[[ 56.1 -32.1  16.4 -25.2  57.5  24.9 -23.4 -12.7]
 [-39.4  15.2 -13.4 -41.7  14.8  19.6 -68.5  65.0]]
|
[[-39.4  15.2 -13.4 -41.7  14.8  19.6 -68.5  65.0]
 [ 56.1 -32.1  16.4 -25.2  57.5  24.9 -23.4 -12.7]]

[[-12.8  21.8  28.2 -19.6  -8.9   3.0 -30.0  16.6 -16.4]
 [ 11.9 -36.2  32.0  28.9  70.2   1.8  49.1  -1.2  71.3]
 [  4.8  -0.2  26.3   3.4  22.5  -0.1   4.8   3.0  -9.2]
 [  7.9 -11.9  13.9   7.1  17.6  -7.4   7.9  -3.2  -8.0]
 [ 16.7   5.8 -34.6  20.1  -1.8  -4.1  10.2 -23.8   8.2]]
|
[[-12.8  21.8  28.2 -19.6  -8.9   3.0 -30.0  16.6 -16.4]
 [ 16.7   5.8 -34.6  20.1  -1.8  -4.1  10.2 -23.8   8.2]
 [  4.8  -0.2  26.3   3.4  22.5  -0.1   4.8   3.0  -9.2]
 [  7.9 -11.9  13.9   7.1  17.6  -7.4   7.9  -3.2  -8.0]
 [ 11.9 -36.2  32.0  28.9  70.2   1.8  49.1  -1.2  71.3]]

[[ 17.8  -0.1 -35.8  -7.6  13.4  26.8 -17.3 -53.8   1.8  -7.6 -29.1  28.7
    7.9  15.7]
 [-37.3   6.0  16.3   8.0 -28.0 -14.0  15.3  32.6  31.0 -45.0  13.3 -18.4
   -5.2  -7.3]
 [ 32.0  -7.9  19.6  24.8  57.5  56.6 -10.4  -3.1 -34.0  64.8  24.0  34.6
    0.1 -27.2]]
|
[[-37.3   6.0  16.3   8.0 -28.0 -14.0  15.3  32.6  31.0 -45.0  13.3 -18.4
   -5.2  -7.3]
 [ 17.8  -0.1 -35.8  -7.6  13.4  26.8 -17.3 -53.8   1.8  -7.6 -29.1  28.7
    7.9  15.7]
 [ 32.0  -7.9  19.6  24.8  57.5  56.6 -10.4  -3.1 -34.0  64.8  24.0  34.6
    0.1 -27.2]]

[[-25.6 -61.2  29.6  14.6]
 [ -3.6 -22.6   1.3  -4.2]
 [-10.3   1.0  19.2 -25.8]
 [  5.8   8.7  27.5 -33.5]
 [ -3.6  17.9  -2.6 -15.4]]
|
[[ -3.6  17.9  -2.6 -15.4]
 [  5.8   8.7  27.5 -33.5]
 [-10.3   1.0  19.2 -25.8]
 [ -3.6 -22.6   1.3  -4.2]
 [-25.6 -61.2  29.6  14.6]]

[[-50.4  -8.6 -16.8  -0.5  -2.0  20.0 -29.4 -50.7  39.3]
 [-25.6   2.9  -3.6  -7.3 -18.8 -30.0 -22.5   8.6  -1.0]
 [-15.8  18.3   5.9   5.9 -22.9 -27.2 -13.5  22.3   1.6]
 [ -1.3   3.4  -5.1  -6.9  18.7   6.7   8.8   7.1  -1.6]
 [-14.2 -14.4  -8.8 -20.3   3.7 -24.2 -13.4  -2.8  -5.0]
 [-23.5  -5.7 -25.2 -39.5  39.5 -26.8  -0.7  31.9 -11.7]
 [  2.6  10.0 -25.8 -16.2  22.7  11.9  23.4  26.7 -29.2]
 [ 16.3 -53.4 -28.1 -37.0  49.9  36.1  14.6 -46.4 -18.2]
 [-33.9 -44.3 -30.3 -28.7 -15.8   7.8 -46.8   5.1 -23.7]
 [  2.4   8.5  10.8  -6.4  36.9  -4.6  28.8 -45.9  17.8]]
|
[[-15.8  18.3   5.9   5.9 -22.9 -27.2 -13.5  22.3   1.6]
 [  2.6  10.0 -25.8 -16.2  22.7  11.9  23.4  26.7 -29.2]
 [  2.4   8.5  10.8  -6.4  36.9  -4.6  28.8 -45.9  17.8]
 [ -1.3   3.4  -5.1  -6.9  18.7   6.7   8.8   7.1  -1.6]
 [-25.6   2.9  -3.6  -7.3 -18.8 -30.0 -22.5   8.6  -1.0]
 [-23.5  -5.7 -25.2 -39.5  39.5 -26.8  -0.7  31.9 -11.7]
 [-50.4  -8.6 -16.8  -0.5  -2.0  20.0 -29.4 -50.7  39.3]
 [-14.2 -14.4  -8.8 -20.3   3.7 -24.2 -13.4  -2.8  -5.0]
 [-33.9 -44.3 -30.3 -28.7 -15.8   7.8 -46.8   5.1 -23.7]
 [ 16.3 -53.4 -28.1 -37.0  49.9  36.1  14.6 -46.4 -18.2]]

[[ -8.7 -38.7  -2.6  31.1 -31.1 -27.6  -5.8  13.0 -16.9]
 [-36.9  41.0 -11.9   2.4 -30.4  13.6  27.3   2.5   2.8]
 [ 14.3  16.6  35.5 -24.9  -4.6  -4.9  11.7 -39.3  35.0]
 [  7.9  -1.1   2.0   3.0  13.0   1.0 -15.3  -3.3 -13.9]
 [ 29.9 -19.6  10.4 -13.9  -9.9  24.4 -24.6  22.2  18.0]
 [-18.3   0.8   9.2 -13.2  40.8  25.9   6.1  41.3  -6.5]
 [ 32.9 -18.0 -41.9  -1.0  28.4 -13.7  55.0 -18.3  -8.3]]
|
[[-36.9  41.0 -11.9   2.4 -30.4  13.6  27.3   2.5   2.8]
 [ 14.3  16.6  35.5 -24.9  -4.6  -4.9  11.7 -39.3  35.0]
 [-18.3   0.8   9.2 -13.2  40.8  25.9   6.1  41.3  -6.5]
 [  7.9  -1.1   2.0   3.0  13.0   1.0 -15.3  -3.3 -13.9]
 [ 32.9 -18.0 -41.9  -1.0  28.4 -13.7  55.0 -18.3  -8.3]
 [ 29.9 -19.6  10.4 -13.9  -9.9  24.4 -24.6  22.2  18.0]
 [ -8.7 -38.7  -2.6  31.1 -31.1 -27.6  -5.8  13.0 -16.9]]

[[-26.5  -2.1   3.0   1.5 -12.9]
 [ -9.5 -12.9 -26.5 -42.9  -1.5]
 [-25.0  19.4 -43.5 -47.4 -57.6]
 [-56.6  17.8  13.1  34.3 -41.8]]
|
[[-25.0  19.4 -43.5 -47.4 -57.6]
 [-56.6  17.8  13.1  34.3 -41.8]
 [-26.5  -2.1   3.0   1.5 -12.9]
 [ -9.5 -12.9 -26.5 -42.9  -1.5]]

[[-62.2   5.8 -36.7  14.7]
 [-72.8  40.7 -20.3  37.6]]
|
[[-72.8  40.7 -20.3  37.6]
 [-62.2   5.8 -36.7  14.7]]
